[[140 119 153]
 [112 108 146]
 [108 110 111]
 [151 131 149]]
->
[[112 108 146]
 [108 110 111]]

[[131 120 131 139]
 [107 125 146 125]
 [128 127 129 127]]
->
[[107 125 146]
 [128 127 129]]

[[125 120 151]
 [119 134 149]
 [142 130 149]
 [123 133 150]
 [126 141 127]]
->
[[119 134 149]
 [142 130 149]]

[[144 143 147 109]
 [154 131 121 144]
 [114 148 155 124]
 [152 117 108 146]]
->
[[154 131 121]
 [114 148 155]]

[[112 131 114 140]
 [139 137 132 105]
 [140 123 128 148]
 [122 129 131 120]]
->
[[139 137 132]
 [140 123 128]]

[[106 120 123 135]
 [138 139 131 117]
 [128 125 129 126]
 [117 120 114 134]
 [128 132 135 145]]
->
[[138 139 131]
 [128 125 129]]
---
[[104 143 135]
 [109 138 132]
 [135 111 106]
 [143 128 139]
 [149 127 129]
 [123 145 143]
 [131 145 144]]
->
[[135 104 143]
 [132 109 138]
 [106 135 111]
 [139 143 128]
 [129 149 127]
 [143 123 145]
 [144 131 145]]

[[126 132 142 141 133 133 135 135]
 [124 133 141 141 131 131 134 133]
 [114 135 129 141 121 119 130 116]
 [125 130 132 136 130 127 130 130]
 [121 127 156 133 126 116 133 120]]
->
[[135 126 132 142 141 133 133 135]
 [133 124 133 141 141 131 131 134]
 [116 114 135 129 141 121 119 130]
 [130 125 130 132 136 130 127 130]
 [120 121 127 156 133 126 116 133]]

[[117 121 137 117 121]
 [146 128 144 112 155]
 [117 120 125 137 115]
 [134 108 146 128 133]
 [133 140 114 138 121]
 [130 142 113 136 127]
 [128 142 115 140 125]
 [125 119 131 125 123]]
->
[[121 117 121 137 117]
 [155 146 128 144 112]
 [115 117 120 125 137]
 [133 134 108 146 128]
 [121 133 140 114 138]
 [127 130 142 113 136]
 [125 128 142 115 140]
 [123 125 119 131 125]]

[[103 131 128 132 103 140 136 139 132]
 [125 107 154 144 127 121 150 132 146]
 [106 118 115 146 101 146 145 143 134]
 [123 113 150 150 116 119 148 143 141]
 [107 121 138 135 109 137 141 138 136]
 [110 135 126 133 107 135 135 134 133]]
->
[[132 103 131 128 132 103 140 136 139]
 [146 125 107 154 144 127 121 150 132]
 [134 106 118 115 146 101 146 145 143]
 [141 123 113 150 150 116 119 148 143]
 [136 107 121 138 135 109 137 141 138]
 [133 110 135 126 133 107 135 135 134]]

[[129 125 123 124 133]
 [135 130 129 127 134]
 [139 129 127 129 137]
 [129 123 121 119 136]
 [129 121 118 116 139]
 [140 122 116 130 144]
 [129 128 128 125 130]
 [139 129 126 129 138]
 [129 121 117 106 142]
 [129 125 123 109 139]]
->
[[133 129 125 123 124]
 [134 135 130 129 127]
 [137 139 129 127 129]
 [136 129 123 121 119]
 [139 129 121 118 116]
 [144 140 122 116 130]
 [130 129 128 128 125]
 [138 139 129 126 129]
 [142 129 121 117 106]
 [139 129 125 123 109]]

[[139 127 126 112 116 120 108 138 151]
 [116 136 141 112 101 137 121 115 139]
 [109 136 142 132 104 141 144 111 112]
 [149 118 111 117 135 115 111 149 146]]
->
[[151 139 127 126 112 116 120 108 138]
 [139 116 136 141 112 101 137 121 115]
 [112 109 136 142 132 104 141 144 111]
 [146 149 118 111 117 135 115 111 149]]
---
[[120 113 145  98 139 121 148 115 139]
 [146 137 117 131 111 147 120 146 105]
 [113 126 145 112 148 118 144 112 147]
 [107 102 127 132 126 109 129 110 152]]
->
[[120 113 145  98 139 121 148 115 139]
 [113 126 145 112 148 118 144 112 147]]

[[119 100 117 113 119 108 108 118]
 [116 156 150 148 106 136 141 115]
 [137 129 139 136 126 119 120 133]]
->
[[119 100 117 113 119 108 108 118]
 [137 129 139 136 126 119 120 133]]

[[136 114 134 143 107 115 114]
 [149 141 143 119 107 127 121]
 [111 134 108 116 107 133 146]]
->
[[136 114 134 143 107 115 114]
 [111 134 108 116 107 133 146]]

[[138 121 124 133 123 117 125 123 134 132 133]
 [113 130 136 128 134 137 131 137 123 122 122]
 [128 118 132 145 135 120 131 129 139 124 136]
 [144 125 132 116 105 135 118 114 120 132 126]
 [139 120 133 134 120 136 124 113 120 125 133]
 [134 128 128 110 117 133 118 119 125 136 119]
 [136 116 128 132 128 124 122 117 133 133 133]]
->
[[138 121 124 133 123 117 125 123 134 132 133]
 [128 118 132 145 135 120 131 129 139 124 136]
 [139 120 133 134 120 136 124 113 120 125 133]
 [136 116 128 132 128 124 122 117 133 133 133]]

[[115 142]
 [117 146]
 [107 141]
 [118 146]
 [105 141]]
->
[[115 142]
 [107 141]
 [105 141]]

[[141 115 141 140 140 111 142 133 133 141 112 134 140 113 122 115]
 [119 113 140 139 139 110 119 125 125 140 140 125 139 112 132 114]
 [137 131 122 122 122 131 138 108 108 122 118 106 123 132 148 131]
 [122 126 127 126 126 126 122 116 116 127 136 115 127 126 140 127]
 [144 121 134 133 133 119 145 120 119 134 109 119 133 120 137 121]]
->
[[141 115 141 140 140 111 142 133 133 141 112 134 140 113 122 115]
 [137 131 122 122 122 131 138 108 108 122 118 106 123 132 148 131]
 [144 121 134 133 133 119 145 120 119 134 109 119 133 120 137 121]]
---
[[110 109 109]
 [109 110 110]
 [108 108 108]
 [101 101 101]]
->
[109 110 108]

[[107 128 142 137]
 [142 143 125 131]
 [106 109 133 123]
 [127 121 126 121]]
->
[137 125 109 127]

[[121 116 131]
 [110 114 142]
 [125 152 138]]
->
[131 114 125]

[[116 145 152]
 [122 112 127]
 [110 132 154]]
->
[152 112 110]

[[129 146 133]
 [120 149 131]]
->
[133 149]

[[128 107]
 [139  98]
 [128 126]]
->
[107 139]
